Each row is where one point has got to under a steady rotation. How many steps took it there?
The counts run from 0 to 489.
[14, -25, 27, 22, -25, -32, 18, -21, 35, 37, 9, 17, 21, 5, 35, -3, 33, 16, -9, -22, 4, 13, 11, -17, 38, -41, -35, -11, 31, 12, 5, -1, -26, -22, 16, -29, -28, 4, 1, -47, -42, -2, 13] : 450
[28, -19, 21, -3, 11, -41, 30, -13, 38, 39, 24, 3, -11, 19, 6, 4, -20, 35, 6, -40, -2, -9, -2, -43, 30, -34, -17, -17, 20, 2, -2, -28, -37, -9, -2, 6, -44, 13, -46, -43, -10, -2, 5] : 289
[21, -20, 21, 55, -42, -40, -14, -13, 35, 41, 18, 20, -7, -9, 16, -24, -29, 28, -9, -37, 8, 20, 5, -12, 25, -23, -8, -4, 30, -17, 14, 2, -14, -21, -6, -10, -34, 8, -48, 0, -20, 13, 28] : 470
[5, -12, 2, 12, -5, -47, 16, -7, 39, 48, 0, -5, -28, -5, -8, -10, -51, 38, 2, -53, 1, -5, 23, -19, 5, -19, -12, -13, 19, -15, 15, -10, -7, -13, -3, 22, -45, 7, -54, -41, -6, 22, 16] : 393
[-22, -28, -2, 30, -32, -34, 11, -14, 44, 38, -10, 24, -33, -4, 27, 9, -6, 45, -22, -27, 4, -9, 15, -19, 4, -27, -44, 13, 33, -14, 16, -7, 18, -2, -10, -4, -65, -16, -18, -15, -8, 19, 29] : 230
[-2, -1, 24, 5, -44, -47, 18, -40, 25, 64, -4, 20, 7, 2, 17, -8, 9, 40, -18, -16, 3, 7, 33, -1, 22, -14, -33, -12, 15, -11, 32, 11, -16, -33, -6, -6, -39, 3, 0, -45, 5, -14, 18] : 136
[-4, -37, 17, 8, -4, -53, 18, -6, 40, 24, -4, 18, -7, -7, 23, -24, -21, -3, -1, -39, 14, -18, 35, -19, 24, -13, -10, 10, 18, 12, -5, -4, -18, -47, 15, 18, -22, 6, -31, -35, -45, 28, 31] : 267
[25, 4, 3, 18, -10, -39, 7, -34, 25, 64, 16, 10, -9, 3, 12, 27, 20, 59, 0, -16, 10, 16, 31, -13, 25, -23, -31, -18, 28, -11, 5, 2, -8, -7, -9, -3, -58, 9, 14, -54, -2, -13, 6] : 423
[-20, -32, 3, 14, -15, -35, 26, -16, 47, 46, -9, 1, -33, -6, 2, -5, -25, 41, -18, -44, 26, 3, 14, -14, 4, -31, -29, -1, 12, -16, 29, -10, 8, -14, -2, 11, -42, -4, -50, -32, -8, 5, 14] : 18
[23, -14, 10, 61, -8, -41, -26, -9, 39, 38, 34, 20, -12, -4, -3, -2, -15, 38, -5, -43, 30, 29, 8, -9, 24, -24, -10, -12, 32, -17, -3, -19, -1, -11, -24, -11, -37, 2, -39, -19, -10, 9, 10] : 96
[10, -16, 10, 25, 4, -61, -10, -3, 31, 33, 16, 8, -15, -3, 1, -24, -35, 9, 7, -57, 20, 10, 43, -8, 33, -16, 11, -9, 10, 3, -2, -3, -10, -43, 8, 16, -22, 16, -37, -43, -25, 25, 13] : 282
[17, -27, 16, 50, -39, -36, -8, -6, 39, 38, 9, 11, -10, -17, 15, -22, -34, 25, -8, -41, 2, 16, 6, -10, 19, -26, -16, -3, 32, -17, 17, 4, -6, -17, 2, -8, -39, 8, -52, -3, -33, 18, 32] : 469
[-37, -29, 8, 6, -24, -50, 20, -7, 39, 30, -10, 38, -38, 13, 27, -5, -6, 28, -27, -33, 14, -24, 29, -22, 29, -25, -28, 20, 14, 3, 12, -21, 7, -21, -13, 0, -46, -14, -17, -16, 2, 16, 27] : 129
[40, -10, 23, 20, 6, -60, -8, -21, 24, 40, 38, 24, 7, 17, 20, -2, 2, 22, 12, -22, 10, 2, 26, -28, 52, -13, 0, -3, 22, 14, -23, -10, -41, -39, 0, 1, -30, 21, -10, -29, -17, -3, 20] : 174
[14, -8, 10, 43, -36, -37, -11, -32, 27, 56, 14, 32, -5, -2, 25, 14, 23, 52, -11, -6, 13, 18, 23, -7, 24, -19, -35, -4, 36, -14, 8, 4, -2, -11, -15, -20, -54, 0, 9, -18, -10, -7, 22] : 335
[-14, -28, -9, 20, 4, -49, 6, -5, 35, 27, 1, 26, -43, 7, 28, 21, 14, 27, -7, -32, 16, -16, 38, -29, 28, -31, -25, 17, 29, 9, -17, -9, 15, -13, 4, 7, -55, -12, 8, -32, -25, 23, 18] : 429
[26, -10, 26, 31, 2, -49, -6, -4, 36, 27, 40, 26, 27, 11, 12, -5, 15, 11, 1, -39, 13, 11, 20, -13, 45, -26, -10, -23, 27, 11, -17, -27, -28, -31, -12, -26, -21, 7, -6, -58, -24, 9, 2] : 87
[22, -11, 14, 25, -21, -32, 12, -35, 26, 52, 11, 11, 7, 2, 22, 16, 38, 40, -5, -16, 13, 20, 27, -9, 33, -33, -33, -16, 30, 0, 3, 7, -14, -18, 7, -17, -44, 6, 18, -57, -30, -8, 6] : 436
[22, 1, 17, -2, 1, -48, 21, -6, 29, 44, 22, 4, 3, 21, 1, 5, 2, 36, 1, -49, -2, 1, 20, -22, 33, -41, -13, -35, 14, 7, 9, -21, -28, -16, -6, -14, -37, 10, -18, -72, 0, -3, -10] : 300
[25, -13, 28, 4, -7, -60, 12, -28, 22, 43, 14, 27, 14, 11, 27, -8, 10, 13, 9, -16, 1, -8, 40, -18, 45, -9, -11, -6, 17, 18, -11, 3, -38, -51, 11, 6, -23, 21, 8, -47, -25, 0, 26] : 162
[11, 1, 18, 18, -25, -32, 15, -14, 35, 48, 20, 16, 4, 12, 4, 6, 15, 49, -16, -36, 4, 13, 5, -12, 25, -43, -34, -34, 23, -7, 20, -20, -12, -1, -19, -36, -45, -4, -10, -55, 7, -10, -5] : 212
[0, -18, 26, 16, -1, -48, 8, 0, 44, 21, 30, 36, 8, 22, 13, -4, 16, 16, -17, -46, 21, 1, 9, -23, 43, -40, -19, -17, 18, 12, -4, -47, -19, -23, -22, -32, -23, -8, -20, -47, -5, 5, -1] : 101
[7, -9, 23, -4, -26, -59, 11, -38, 12, 57, 12, 25, -27, 25, 21, 5, 6, 46, -16, -13, 8, -4, 26, -28, 45, -17, -18, 5, 9, 1, 13, 2, -25, -26, -9, 0, -50, 10, -1, -15, 17, -22, 20] : 37
[8, -16, 34, 16, -10, -36, 21, -21, 49, 37, 16, 22, 33, 2, 4, -11, 8, 23, -10, -34, 28, 17, 9, -10, 26, -23, -31, -27, 18, -3, 13, -32, -25, -31, -21, -18, -18, 2, -28, -67, -11, -6, 5] : 0
[-26, -27, 4, -5, -21, -47, 36, -13, 34, 47, -23, 4, -33, 1, 15, -10, -13, 27, -17, -43, 9, -10, 37, -12, 15, -33, -25, 2, 6, 0, 30, 7, 7, -24, 13, 10, -42, -3, -28, -48, -13, 12, 16] : 30
[5, -37, 23, 23, -34, -29, 27, 2, 49, 26, -3, 11, 5, -8, 28, -23, -15, 9, -10, -50, -7, -1, 1, -22, 19, -42, -27, -4, 30, 2, 15, -7, -18, -18, 13, -15, -31, -1, -44, -32, -47, 23, 18] : 466
[-9, -5, 22, 29, -39, -58, -13, -25, 25, 44, 10, 47, -5, 7, 27, -7, 21, 32, -23, -17, 19, 8, 40, 1, 38, -8, -26, 4, 21, -4, 12, 2, 2, -37, -20, -18, -38, -3, 18, -25, 4, -1, 19] : 235
[41, -3, 24, 27, -9, -48, 0, -15, 30, 38, 26, 18, 23, 5, 21, -4, 14, 15, 14, -28, -4, 9, 29, -12, 39, -22, -13, -25, 30, 10, -12, -2, -30, -34, 4, -14, -29, 16, 5, -65, -35, 10, 11] : 74
[11, -30, 16, 23, -13, -45, 15, -6, 45, 35, 6, 12, -18, -8, 8, -18, -48, 25, -1, -43, 7, -5, 7, -27, 13, -19, -12, 2, 21, -10, 5, -17, -18, -19, 0, 18, -41, 10, -66, -13, -17, 19, 31] : 380
[11, -1, 4, 16, -33, -52, 2, -30, 14, 63, -6, 0, -20, -7, 15, -9, -9, 37, 2, -27, -6, 7, 50, -1, 20, -16, -15, -8, 21, -11, 22, 37, -4, -30, 17, 13, -47, 15, -3, -42, -20, 6, 17] : 46
[-10, -18, 7, 13, -15, -32, 26, 0, 47, 36, 10, 20, -25, 16, 18, 16, 6, 44, -20, -35, 1, -14, -4, -35, 22, -43, -39, -7, 27, -7, 11, -30, -3, 6, -17, -23, -59, -16, -26, -27, 4, 6, 7] : 215
